In the data rows, 128 means zero.
Here are some points, one per row:
[144 161 155  40 170 144 162 166 166 198 130 150 162 125  99  59 149  52 136 110 178  84  50 181 161  58 163 162 121
 186 154 108 156  75 134  99  35 151 184 144 144 184 128 189 119 154 190 121  73 130 113 142 127 177 149  99  37 122
  93  75 113 144 176 132]
[155  86 111 127  12  93 154  40 188 132 101  89 122  97 201 110 169 100  86 133 186 150 159 108 106  19 174 137  76
 103 140 169 188 120  73 138 183 175  88 139  98  97 100 184 145  90 119  55 114 124  99 129 105 152 153 131 133 116
  96 139 122  60 195 157]
[109 124  84 187 127 142  83 112 106  84 112 127  74 159 147 163 191 197 134 145  85 164 231 103 102 169  88  90 102
 117 138  52 158 115 137 162 110  43 128 109 126 106 127  81 122 155 189 123 104 142 143 140 143 183 116 224 159 126
  97   0  96 125 165  96]
[207 112  88 129 147 114 126 173  37 138 118  91  46 150  57 100 128 150  99 133  62 124 131 122  95 180  88  62 218
  85  69 232  34 100  80 140  96  54 114 140  88 123  73 236 132 178 126  86 108 122 104 120 221  88  57  67 124 203
 199 135 127  68 135 194]
[211 154 156 217 155 197 197 138 155 120 120 202 169  97 115 167 119 172 181 126  99 136 192 133 146 146 162 148 127
 147 138 177 119 113 170 169  75 184 145 135 176  98 143 127 244 205 124 163 113 133 189 130  24 204 133 124 179 131
 123 155 150 143 136 147]
[  0 177 111 166 187 107  90 155 157  89 179 116 133 163  63 171 164 117 116 146  93 163   0  96 136 170 142 136 155
  96 133 188 214  98 100 155 197 184 166 181 150  96 206  89 176 212 137 123 117 109  36 131 129 185 151 120 143 105
 111  63 126 168 146 145]
[117 106  79 189  85 164 122 105 117 125 138 141 136 172  88 104  87  81 165 126 129 148  79 134  98  83  49 151  88
 160  98  81 141 151 132  83 145  72 141 140 158 113 192  79 118 176 159 190  88 171 188 131 127 135 126  74  79 117
 126 181 125 123  68 169]
[ 59 173 213 140 206 136  81 137 111 149 166 141 167 186 255 123 105 121 134 133  89 142 100 137  86 152 106 215 147
 171  97 182 137 217 165 131 166  73 167 146 147 130   0  82   7 175 137  98 213 122 174 118 123 168 143 182 170 111
 110 241 125 137 135 128]
[128  98  34 126  88 194  78 187 133 119 102 213 172 167 143 135 131 142 187 113  96 139 137  97  61 132  64  56 115
 167 113  85 162  93 166 193 159  81 109 117 178 116 123 122 151  65 140 170 127  99 155 139 132  92 153 119 131 119
 113 253 137 228 162 151]
[162 117 113 106   0 114  85 182  45 169 168 142 150 164  98 136  86 200 122 122 211 136 117 171 107 205 138 212 182
  95 186 162  21 117  98  94 205 204 120  63 163 160 164 165 158  38  73 100 107 128  61 131 179 207  67 182  69 195
 186 140 127 107  97 161]
[ 86  71 210 127  84 150 187 129 111 103 149 171 158  73 179 164 119 141 152 108  91 154  98  96 161 140 193  57 143
 120 103 107  69 121 177 141  90  91  46  74 155  81  77  80 106  81 159 145 103 125 172 132 123  41 133 138 157 141
 145  17 138 144 161 165]
[ 93 105 108   5 153 131 147  94  30  70 121 139 111  88 160 181 168  73 122 133 141  68 134 161 192  88 161  58  89
 119 112  92  81 218 114  87 102 106 101 120 123 173 135 218 164 207  49 220 212 125 112 127 117 164 152 164  75 105
 114 178 127 136  94 101]
[154 111 101 123  92 113 128  69 192 173 139 119  25 161 166 101  63  97 107 150 118  66 109 154 130  52  73 119 126
  94  84 142 142  96 102 141 170 194 109  98  83 168  83 113 161  68  92 115  90 126  85 111  96 107 181 154 109  76
  87 113 125 102  18  94]
[116 142 161   9 135 136 159 148 138 141 123  97 126 108 111 110 135 142 148 138  99 156 240 117 128 112 166 152 118
 143 104 108 118 116  87 126  97 255 154 171 131 121 182  81  98 180 127 102 122 130 151 113 142  75 114 103 118 103
 123 104 133 174 158 115]
[150 145 113 121 182  82 113 152 103 158 104 121  94  81  80 130 116 109 127 110 106 121 144 104 124 151 197 197 112
  79  52  68 210 110 125 121 129  12 125 135 114 127 160  73 124 122 117 122 128 126 130 110  94 197 147  83 123 131
 132  97 144 125 120  89]
[203 183 149 134 175 110 133 152 129 144  88 110 128  97  97  89  71 181 103 134 216  68  35 155  90  77  86 135 156
 121 177 144 210 186 175  96 186 183 167 216  71 156 180 210  71 108 171  94 185 123 195 132 175 134  70 170 181 177
 190  62 136 197  70 146]
[ 99 133 164 143 159  92 183  91 125 117 129  82 195 111 111 158 171 189  91 140 143 162 143 114 177 134 155 146 128
 175  85  59  29 139  97 194  96  34 161 131  87 101 163  92 151 125 165  82 122 135  66 142 102   8 120 161 155 131
 118 118 154 125 142  73]
[194 174 144 155  69 129 168 136 199  58 115 134 130  61  95 151 157 115 117 110  57 142 178  83 180 196 162 177  92
 169 226 211  88 141 117 143  72  99 176 178 118  99 154  59 113  57 154 173 155 123 122 119 151  77 167 158 156  89
 125  91 106 118 157 130]
[157  74 154  98 226  98  73  98 167  95 153  77 155 191  75 178 159 116 110 115 191 173 173 103 171 132  81 142 170
 143 173 141 184 167 159 136 176 229  82  34 127 113  73 196  49  52 125 199 169 141 127 129 137 156 101 131 159 156
 156 178 126  39 124 140]
[ 68 121 140 234 122 131 123 159 148 154 119 112 129  96 152  75 165 103 162 171 170  89 161 147 166 136 171  77 122
 137 132  97 108  70 183  60 111 114  87 105 159 179 110 114 131 110  62 134 104 134 162 113 150  42 120  85 117 116
 125 219 109 183 114 150]
[ 81 121 100 113 129 109  95  65 132 151 114 116 107 141 164  81  35  91  89  92 126 101  93 174  73 155  69  59  98
  61 174  83 119 124  98  80  85 128 116 113  90 147 118  98 147 128  73  71 132 117 106 150  91  97 137  20 116 118
 118 138 141  42 115   4]
There is one direction along which these points spread out most. How far along it is each point below, from 0 to 99? The average is 50, and the first point in the table lies past the average. One standard deviation of the points above along it is 16.
[162 117 113 106   0 114  85 182  45 169 168 142 150 164  98 136  86 200 122 122 211 136 117 171 107 205 138 212 182
  95 186 162  21 117  98  94 205 204 120  63 163 160 164 165 158  38  73 100 107 128  61 131 179 207  67 182  69 195
 186 140 127 107  97 161] 81
[ 86  71 210 127  84 150 187 129 111 103 149 171 158  73 179 164 119 141 152 108  91 154  98  96 161 140 193  57 143
 120 103 107  69 121 177 141  90  91  46  74 155  81  77  80 106  81 159 145 103 125 172 132 123  41 133 138 157 141
 145  17 138 144 161 165] 28
[ 93 105 108   5 153 131 147  94  30  70 121 139 111  88 160 181 168  73 122 133 141  68 134 161 192  88 161  58  89
 119 112  92  81 218 114  87 102 106 101 120 123 173 135 218 164 207  49 220 212 125 112 127 117 164 152 164  75 105
 114 178 127 136  94 101] 56
[144 161 155  40 170 144 162 166 166 198 130 150 162 125  99  59 149  52 136 110 178  84  50 181 161  58 163 162 121
 186 154 108 156  75 134  99  35 151 184 144 144 184 128 189 119 154 190 121  73 130 113 142 127 177 149  99  37 122
  93  75 113 144 176 132] 58
[155  86 111 127  12  93 154  40 188 132 101  89 122  97 201 110 169 100  86 133 186 150 159 108 106  19 174 137  76
 103 140 169 188 120  73 138 183 175  88 139  98  97 100 184 145  90 119  55 114 124  99 129 105 152 153 131 133 116
  96 139 122  60 195 157] 61
[207 112  88 129 147 114 126 173  37 138 118  91  46 150  57 100 128 150  99 133  62 124 131 122  95 180  88  62 218
  85  69 232  34 100  80 140  96  54 114 140  88 123  73 236 132 178 126  86 108 122 104 120 221  88  57  67 124 203
 199 135 127  68 135 194] 66
[117 106  79 189  85 164 122 105 117 125 138 141 136 172  88 104  87  81 165 126 129 148  79 134  98  83  49 151  88
 160  98  81 141 151 132  83 145  72 141 140 158 113 192  79 118 176 159 190  88 171 188 131 127 135 126  74  79 117
 126 181 125 123  68 169] 49
[  0 177 111 166 187 107  90 155 157  89 179 116 133 163  63 171 164 117 116 146  93 163   0  96 136 170 142 136 155
  96 133 188 214  98 100 155 197 184 166 181 150  96 206  89 176 212 137 123 117 109  36 131 129 185 151 120 143 105
 111  63 126 168 146 145] 46
